(in the rows, 128 means zero)
Rotation paths and how fast each direction turns (degrees a step):
Each turn is a multiple of 5 degrees from 10 to 175, or 0.
Each row of a path follows its step; steps can be skipped.
Rotation 1:
step 1: [134 134 128 130 130 120 134 124 118 129 129 128 143 131 123 122 138 132
 132 135 132 132 126 126 130 127 125 121 127 124 126 133 123 126 123 131
 123 129 121 132 125 139 123 125 124 140 130 129 129 129 121 131 121]
step 2: [130 129 123 128 122 137 129 127 126 127 129 121 121 133 121 121 128 137
 134 136 134 128 132 132 139 131 126 139 123 126 131 140 129 127 138 128
 127 128 126 132 124 122 128 117 137 122 128 126 132 132 130 130 125]
step 3: [124 133 126 134 125 130 127 140 133 126 133 128 124 128 126 122 124 135
 122 119 124 113 122 132 124 125 127 122 133 140 127 125 130 131 130 133
 123 124 132 124 126 118 124 130 137 126 128 128 127 122 132 126 123]
step 5: [127 119 128 128 132 123 124 126 129 136 119 127 131 122 127 133 123 132
 135 123 128 137 129 124 129 125 137 139 124 117 127 137 131 127 130 125
 127 130 127 127 141 127 120 122 128 119 121 126 126 128 133 128 133]
step 15: [128 129 122 129 131 137 128 130 131 126 121 126 122 124 120 122 123 122
 129 130 116 122 134 132 131 135 133 115 129 136 130 125 115 128 130 133
 126 129 125 124 124 120 128 126 126 131 119 127 127 128 119 125 128]
step 17: [132 127 128 129 122 128 129 126 127 129 127 131 136 128 132 127 132 125
 128 125 137 126 123 120 125 131 135 130 137 123 138 128 137 130 128 111
 126 124 127 126 138 131 114 130 132 129 124 127 128 136 131 136 126]
step 18: [137 120 130 141 126 123 130 124 127 129 127 129 129 130 124 117 132 124
 132 140 127 125 133 125 122 132 124 126 125 129 129 139 122 132 131 130
 126 135 127 126 129 123 130 136 117 128 123 129 126 125 136 133 120]
step 19: [128 136 134 125 123 127 132 132 120 132 135 120 122 134 123 126 119 142
 124 127 133 132 131 129 129 122 124 134 126 133 123 131 125 126 131 136
 124 131 119 131 120 135 126 130 123 131 131 124 123 126 132 121 128]
[128 128 128 126 130 125 132 129 127 127 128 129 128 130 129 129 128 127
 126 128 130 130 130 129 130 128 128 130 128 127 128 128 129 129 126 129
 130 127 129 129 129 131 126 127 129 128 128 128 127 130 127 123 126] | 120
[127 128 128 126 128 129 130 129 125 127 128 128 129 127 128 130 129 128
 127 129 129 126 127 125 127 128 129 126 129 129 127 126 130 130 132 130
 127 126 129 127 129 129 125 128 126 125 130 128 127 126 127 129 129] | 130
[126 131 127 129 127 129 129 127 127 129 128 126 126 130 127 128 129 129
 127 127 129 127 126 130 128 128 128 128 126 131 127 129 128 128 129 125
 129 127 128 128 129 127 130 130 127 127 124 128 129 127 125 125 129] | 85
[129 130 126 131 128 127 130 125 129 130 127 127 129 128 131 126 128 128
 129 127 128 125 128 129 126 129 129 128 128 128 127 127 129 131 126 129
 131 128 126 129 129 130 128 126 128 129 130 129 130 130 128 130 132] | 110
Rotation 2:
step 0: [120 127 128 135 118 133 132 127 124 126 122 130 129 136 128 135 121 131
 122 129 132 122 126 126 139 124 127 126 119 121 119 135 133 140 118 125
 131 130 132 130 123 120 131 124 135 126 128 134 134 131 134 134 130]
step 2: [137 134 131 126 125 130 129 123 130 129 119 126 124 125 126 130 129 119
 141 134 126 127 127 118 128 123 115 119 119 132 133 126 118 133 119 128
 136 133 137 126 134 123 123 127 129 123 131 124 134 131 124 132 128]
step 5: [129 126 124 123 125 135 126 119 124 130 118 130 128 126 135 128 120 124
 125 131 132 132 129 123 133 122 136 132 125 126 131 131 120 135 115 123
 128 112 130 131 135 122 129 122 130 135 123 122 132 125 134 127 124]
step 7: [125 144 132 130 123 136 132 127 120 133 122 126 121 126 132 120 121 126
 127 131 124 125 125 124 135 122 115 128 126 120 121 124 133 132 120 128
 134 130 131 126 120 129 123 128 123 132 126 133 126 132 125 134 119]
step 8: [131 128 132 133 127 132 127 136 122 127 124 131 115 129 130 119 119 122
 138 133 126 125 118 123 142 127 128 129 121 132 129 124 128 125 117 130
 129 131 133 136 132 124 128 128 121 123 130 127 119 128 135 126 124]
step 11: [131 124 127 131 127 136 134 121 123 127 124 130 120 126 139 124 136 133
 133 136 132 116 129 121 127 132 125 127 130 123 127 125 121 136 115 119
 130 133 130 132 132 121 130 129 135 126 131 122 137 131 125 129 122]
step 14: [137 134 123 126 125 122 127 124 122 133 118 123 119 131 129 119 119 134
 121 135 131 130 115 129 138 130 124 125 128 129 128 131 119 126 116 133
 134 119 133 129 126 128 128 126 127 130 130 123 133 126 124 134 125]
step 20: [132 131 125 127 120 125 122 128 122 131 128 131 122 131 137 133 128 122
 133 136 124 130 123 134 130 130 123 126 134 137 130 124 120 132 121 127
 127 133 134 137 136 121 134 124 136 129 132 115 129 134 122 131 117]
[128 127 127 128 129 128 127 129 129 129 128 130 126 130 129 127 129 128
 125 128 125 132 130 129 126 128 129 126 129 128 129 131 129 129 125 128
 128 128 130 129 129 127 131 127 125 126 129 128 126 127 125 129 130] | 65
[126 129 129 127 126 128 131 126 127 125 126 127 127 124 129 127 128 129
 130 129 129 129 128 125 130 128 128 126 130 126 130 129 128 128 127 127
 129 127 128 128 128 128 129 127 125 127 130 129 126 127 130 127 127] | 10
Rotation 3:
step 1: [122 129 131 128 135 126 135 132 124 129 123 133 127 126 125 133 118 140
 126 137 128 130 121 140 135 133 127 129 123 129 131 132 139 123 128 120
 128 126 137 132 136 123 124 118 129 125 127 131 135 131 131 126 122]
step 2: [120 128 124 129 125 127 131 130 124 134 142 128 122 129 129 120 128 139
 133 141 125 132 123 136 137 130 126 124 128 130 133 136 135 128 123 131
 125 126 133 126 128 127 125 125 127 127 128 138 126 135 130 132 119]
step 6: [114 137 125 125 126 137 135 132 123 127 130 129 129 133 123 126 123 137
 131 138 128 123 131 139 125 126 133 138 124 125 126 123 133 122 126 127
 128 128 133 129 122 121 138 121 134 130 131 126 129 134 133 128 127]
step 7: [124 128 126 123 127 130 139 138 122 122 137 132 123 137 123 123 113 131
 135 140 125 127 132 134 133 125 129 124 122 130 122 131 128 128 135 135
 129 129 125 129 127 124 127 125 131 127 130 126 135 134 122 133 125]
step 12: [126 118 126 130 127 136 134 127 122 128 123 131 130 135 128 134 119 128
 141 135 123 127 115 132 127 122 124 132 128 125 121 131 130 125 127 133
 139 127 132 131 132 118 129 124 124 134 131 133 139 133 130 131 127]
step 15: [130 123 123 126 125 133 142 126 126 128 136 126 127 127 120 126 126 132
 129 135 126 136 113 132 141 119 115 124 125 131 128 128 132 126 127 134
 128 129 124 126 129 127 126 128 141 122 127 127 134 129 129 131 126]
step 19: [117 129 130 126 125 131 131 130 114 128 127 133 127 122 129 126 127 133
 130 144 130 129 122 134 132 128 127 126 132 129 128 118 134 125 127 136
 129 125 133 120 121 125 130 128 124 122 135 130 132 132 127 123 114]
step 21: [122 127 121 123 133 130 127 129 124 137 131 131 133 131 128 124 130 127
 127 135 130 131 129 135 140 123 129 123 122 133 134 133 133 133 129 135
 126 131 131 122 127 126 144 127 134 121 131 143 133 130 130 130 123]
[128 128 127 125 127 129 128 125 129 128 127 128 128 127 127 126 127 127
 130 127 128 130 128 126 128 129 126 127 128 132 130 130 129 128 129 128
 124 127 128 127 129 129 128 130 131 129 126 129 126 127 128 129 124] | 60
[129 129 126 131 127 128 126 126 127 127 127 130 131 128 129 128 128 129
 127 126 127 130 130 128 129 126 127 125 130 130 129 129 129 128 127 127
 128 129 127 127 128 127 130 127 126 125 129 127 127 127 127 124 128] | 10
[129 130 130 128 127 127 127 128 129 132 127 127 129 129 126 128 125 125
 129 126 126 128 126 125 128 129 126 128 127 126 126 131 127 128 129 128
 129 128 128 128 126 127 130 127 128 129 127 128 129 129 128 125 127] | 25
[130 128 130 128 130 128 129 131 128 124 128 131 127 129 129 129 128 126
 127 128 125 128 130 128 126 128 126 127 127 128 129 130 128 128 131 127
 127 125 128 130 128 130 126 127 128 127 127 128 131 125 128 127 128] | 170
[131 127 129 128 127 128 129 127 128 126 127 129 129 129 128 130 127 129
 132 126 128 127 128 125 127 124 129 128 129 127 126 128 126 128 127 127
 128 128 126 129 126 127 127 129 129 127 127 128 128 129 132 132 128] | 20
[128 128 130 127 129 127 129 126 128 127 129 129 129 129 128 127 127 130
 129 125 129 129 126 130 126 127 127 130 129 128 127 128 129 127 130 125
 130 128 128 127 131 124 127 129 129 128 127 127 128 128 124 128 129] | 135
Rotation 4:
step 0: [125 128 126 125 128 121 133 125 125 128 129 119 127 124 131 135 122 139
 129 134 126 119 138 136 132 116 122 125 131 135 134 126 130 126 131 128
 137 130 128 122 140 134 133 124 129 129 131 133 127 127 128 129 127]
step 1: [126 119 125 127 127 134 124 125 128 122 131 132 130 132 132 129 129 123
 129 110 132 139 126 127 126 134 122 134 126 128 122 129 125 121 130 129
 123 133 128 130 136 136 129 126 135 134 132 136 126 130 122 124 132]
step 2: [126 141 125 128 124 128 130 127 122 125 125 125 127 130 116 125 129 125
 121 130 132 128 133 133 134 122 127 121 125 139 128 128 131 120 130 130
 133 127 130 121 125 133 121 124 121 127 133 126 126 127 133 139 136]
step 4: [129 129 135 129 126 114 123 133 122 128 125 130 125 137 127 126 128 133
 122 126 133 127 128 129 129 132 125 123 129 129 129 121 134 128 127 134
 125 129 128 128 130 135 132 128 120 124 128 130 128 131 112 138 138]
step 6: [127 133 127 128 133 112 126 127 125 134 120 126 129 129 128 123 127 137
 132 137 131 125 120 127 134 124 125 134 139 135 130 126 126 131 128 123
 128 127 130 123 134 138 127 125 123 128 125 125 123 139 131 125 130]
step 12: [124 128 126 125 132 124 128 130 119 133 120 124 127 131 128 133 138 129
 133 129 123 132 124 123 130 117 128 131 131 132 119 128 122 121 131 131
 111 133 129 134 130 127 124 126 126 127 129 126 121 133 132 129 134]
step 14: [125 130 128 127 135 129 134 136 125 120 114 123 131 136 139 127 128 137
 131 126 129 123 122 131 119 129 131 129 131 129 128 124 127 126 137 131
 122 126 131 131 129 129 131 132 132 127 129 124 126 115 132 134 130]
step 18: [122 138 127 121 126 135 126 121 130 131 125 123 126 127 133 136 136 131
 125 124 130 130 136 133 131 132 123 122 131 125 123 127 131 129 132 126
 119 137 132 131 139 127 123 124 125 123 130 120 123 126 131 128 137]
[127 128 129 127 127 127 127 127 126 127 131 126 129 126 128 126 131 128
 127 127 128 130 127 129 130 127 129 130 125 128 130 128 128 128 127 130
 126 130 128 128 129 126 128 125 128 128 128 132 128 126 129 132 127] | 40
[126 127 126 126 129 128 129 128 130 129 127 126 128 130 130 128 128 128
 130 129 126 128 130 129 126 128 128 129 128 128 127 125 127 131 127 129
 128 130 128 130 130 129 125 126 127 129 127 129 126 133 127 130 125] | 125
[128 125 127 127 129 127 128 128 127 132 129 127 129 125 127 128 129 130
 131 131 126 130 128 127 129 126 127 127 129 127 127 129 130 128 126 127
 129 128 129 128 131 128 128 128 126 130 128 126 131 127 130 128 130] | 115
Rotation 5:
step 0: [127 138 134 128 136 132 126 127 130 132 123 137 115 124 118 130 135 116
 117 132 126 129 125 129 127 130 117 120 137 127 124 126 128 125 130 121
 128 126 126 127 126 120 121 133 128 123 135 129 124 132 120 131 127]
step 1: [113 120 131 136 127 128 126 128 130 126 137 122 129 128 130 134 131 131
 124 118 129 118 128 129 128 129 124 139 132 130 125 130 129 123 130 136
 135 137 135 125 136 128 139 129 130 112 120 134 131 129 128 128 126]
step 3: [131 120 128 122 132 137 125 131 137 131 125 137 136 127 142 118 120 124
 124 134 126 136 125 126 129 127 127 118 140 123 126 128 129 123 139 130
 134 125 130 127 134 129 131 134 118 122 124 127 130 129 127 123 124]
step 8: [126 128 119 131 129 125 128 130 128 128 125 129 133 136 128 138 127 129
 136 128 117 128 115 134 113 136 115 132 128 136 128 133 129 123 135 134
 131 128 118 132 136 122 131 131 127 125 127 125 128 123 125 121 133]
step 10: [132 122 128 129 125 129 128 110 131 136 121 121 131 131 136 127 124 131
 128 129 128 131 133 126 130 135 137 126 121 128 126 144 121 126 138 127
 129 127 132 127 132 130 140 123 125 130 128 123 132 139 126 125 121]
step 12: [121 140 130 133 123 133 126 120 132 136 128 120 135 126 135 125 123 132
 130 135 122 132 135 130 138 120 119 133 130 128 130 118 129 128 128 134
 119 137 126 123 118 119 128 131 126 127 126 132 123 134 132 128 128]
step 18: [132 132 119 130 119 130 123 124 119 124 120 136 118 125 128 120 128 127
 121 125 121 129 132 125 129 124 124 123 126 126 133 126 125 136 129 126
 124 129 128 129 117 121 123 119 128 141 131 134 133 137 134 138 126]
step 21: [129 122 118 126 126 122 122 123 133 127 129 139 128 127 127 133 122 119
 130 126 112 126 122 129 137 123 127 126 134 127 122 136 125 135 130 138
 126 136 128 131 129 122 127 137 133 133 127 119 128 129 117 127 127]
[132 128 128 127 125 127 128 131 128 130 128 127 130 127 129 129 129 128
 128 127 129 129 128 129 128 129 129 130 128 126 129 127 126 126 128 126
 126 129 131 129 130 128 128 129 127 128 129 128 130 127 130 128 125] | 85
[128 128 127 127 128 125 130 127 127 128 129 129 125 129 128 128 129 130
 130 128 124 126 129 128 131 128 129 128 130 131 129 129 129 127 125 127
 128 130 128 125 130 128 129 128 129 126 130 129 130 128 128 129 126] | 90
[127 129 126 128 129 126 125 127 132 129 130 128 131 128 127 129 128 129
 127 130 128 129 127 129 127 126 129 131 126 130 128 130 128 128 129 129
 129 129 127 127 128 129 129 127 126 126 127 126 130 129 130 126 125] | 160
[127 129 128 126 129 127 129 126 129 127 126 126 127 127 127 128 130 128
 129 126 127 128 126 129 126 129 129 128 127 130 128 127 125 129 127 130
 127 126 133 128 129 128 132 127 128 127 127 128 128 125 128 129 128] | 115
[125 131 128 128 126 129 131 127 127 127 127 127 128 129 128 126 130 130
 129 130 127 129 128 127 130 125 129 128 127 126 131 128 126 127 127 126
 129 125 128 130 126 128 126 128 125 127 127 127 129 129 129 129 127] | 55
